Each row is where one point has got to under a steady rotation. How many ticks took it there?
The counts run from 0 to 979.
[125 105 116 150 142 172 120 116 112  91 107 152 154 152  94 158 127 187
 139 130  78  76 125 129 167 148 123 149 120  95 122 162 147  97]
393
[ 89  92  91 115  98 178 121  90  95  80 112 116 121 161 104 147 159 168
 147 111 110 131 148 158 144 147 103 118 137 128 140 154  99 123]
397
[149 102  69 146 101 146 153 114  95 100 120 121 132 157 155 120 164 167
 107 139 130 129 151 190 118 149  73 139 156  98 137 143 135 120]
799
[ 95  68 104 108 125 179 139 134 124 101 107 131 169 153 123 157 131 181
 129 128  88 133 155  98 148 166 118 137 151 138 155 146 133 118]
354
[164 102  89 168 121 138 146 123 117  93 121 137 167 150 154 126 148 184
 108 140 122 121 155 174 126 152  92 155 152  93 128 144 144  91]
533
[101  86 123 111 148 182 125 132  88 107  91 135 128 148 116 162 157 154
 130 154  83 111  99  88 150 140 120 167 117 106 132 172 153 124]
976
[113 110  87 135  97 165 180 121 109 111 123  99 144 124 131 144 163 208
 132 109  83 101 127 149 115 143 103  91 115 134 138 129 149 130]
156
[ 95  71  85 102 112 175 133 118  86  90  99 128  94 152 127 154 150 142
 142 143  89 133 116 111 126 160 105 143 155 132 147 161 137 141]
55
[ 97  78 131 118 117 174 142  92 120  90 127 117 134 124 117 155 136 194
 131  98 101 120 153 112 127 176 128 109 151 104 132 152 153 100]
737
[111  97 117 105 126 190 146 137  79 133  86 108 125 137 151 152 198 148
 116 150 118 145 108 107 109 142 105 153 112 103 136 156 141 133]
676
[105  98  83 135 108 161 160 109 110  90 113 118 122 142 117 158 148 196
 151 107  64  94 116 131 119 134 108 118 111 149 135 135 148 125]
891
[147 100  98 147 114 176 114 135  79 106  86 139 137 142 154 162 155 154
 132 154 119 151 145 151 125 170 118 177 133 113 120 154 110 102]
407
[125  97 101 138 118 158 116  85  79  72 112 137  78 161 123 150 160 148
 143 135 111 107 114 160 129 143 104 154 132  97 119 172 133 109]
96
[ 85  87 120  93 131 162 127 113 113  68 129 118 114 150 108 141 158 164
 136 130  89 107  84 130 132 138 108 124 139 103 150 185 151 130]
551
[111 102  74 127 113 168 123 117  78  83 107 133 107 165 114 144 161 148
 142 148  91 102 100 164 143 129  96 146 126 120 135 167 114 133]
478
[ 96  78 118 125 123 173 139  78 116  92 109 128 118 151 101 143 130 172
 128  99 108 105 155 109 143 161 113 123 148  94 136 155 157 108]
162
[121  94 101 148 129 167 100 112 102  78  93 151 137 177 112 157 145 165
 150 146 104 120 137 148 158 146 118 169 123 114 123 163 104 100]
246
[126  86 110 151 135 163 137 115 119 105 108 141 172 145 109 145 120 187
 120 117  93  94 167 114 162 164 118 146 139  89 123 147 157  92]
427
[142  71  96 135 133 140 157 138 126 118 108 137 168 161 158 118 159 168
  93 155 113 135 138 116 117 141  84 161 159  99 145 142 177 112]
33
[112 103  94 121  95 187 130 109  70  98  97 110  99 127 137 169 174 156
 148 128 116 141 136 154 112 169 110 138 135 126 128 151 101 126]
557
[ 82 100  96 103  94 184 136 118  98  83 122 101 128 133 118 165 162 180
 149 114  89 131 129 149 129 155 119 110 135 143 144 152 105 135]
972
[120  89  85 124 119 164 138 104  85 100  89 129  83 171 143 138 182 149
 137 149 104 128 108 131 116 124  89 161 120 123 129 150 138 132]
329
[161  96  99 168 123 163 151 120 102 122  99 134 168 132 142 141 135 191
 110 130 117 117 173 132 124 176 114 155 139  93 121 123 156  91]
842
[107 102 117 131 116 183 119 129 114  86 108 127 173 138 122 171 149 207
 152 121  89 130 144 139 142 159 139 134 120 136 131 145 103  92]
855
[109  97 108 141 124 164 120  98 106  77 121 144 140 149  83 144 120 172
 128 114  97  84 143 152 170 160 114 129 143  85 132 171 140 103]
278
[114 102 116 107 127 181 151 121  74 125  95 107 103 131 144 143 197 142
 109 148 115 123  99 118 106 139  99 144 122  84 139 164 156 141]
677
[ 81 111  98 111 119 182 149 141 100 110 124 110 162 134  98 147 158 185
 131 117  79  94 110 144 159 141 109 105 122 120 153 159 131 138]
124
[142  88  73 139 111 173 159 124  81 137  84 121 131 146 171 140 166 157
 109 145 125 149 165 122 101 157  88 157 141 117 135 125 139 128]
375
[172  96  97 165 126 147 151 112  94 118  90 146 124 131 164 147 152 173
 115 151 107 121 136 123 106 159 102 174 132  97 111 134 173  95]
107
[133 112  69 152  95 163 159 123 103 119 113 115 172 135 123 134 144 191
 112 117 106 105 168 173 140 157  92 111 144 113 143 132 134 119]
960
[143 129  99 144 124 168 126 132  74 104 102 118 139 147 145 142 192 158
 120 157 119 117 104 182 126 127  95 161 106  94 127 161 115 122]
178
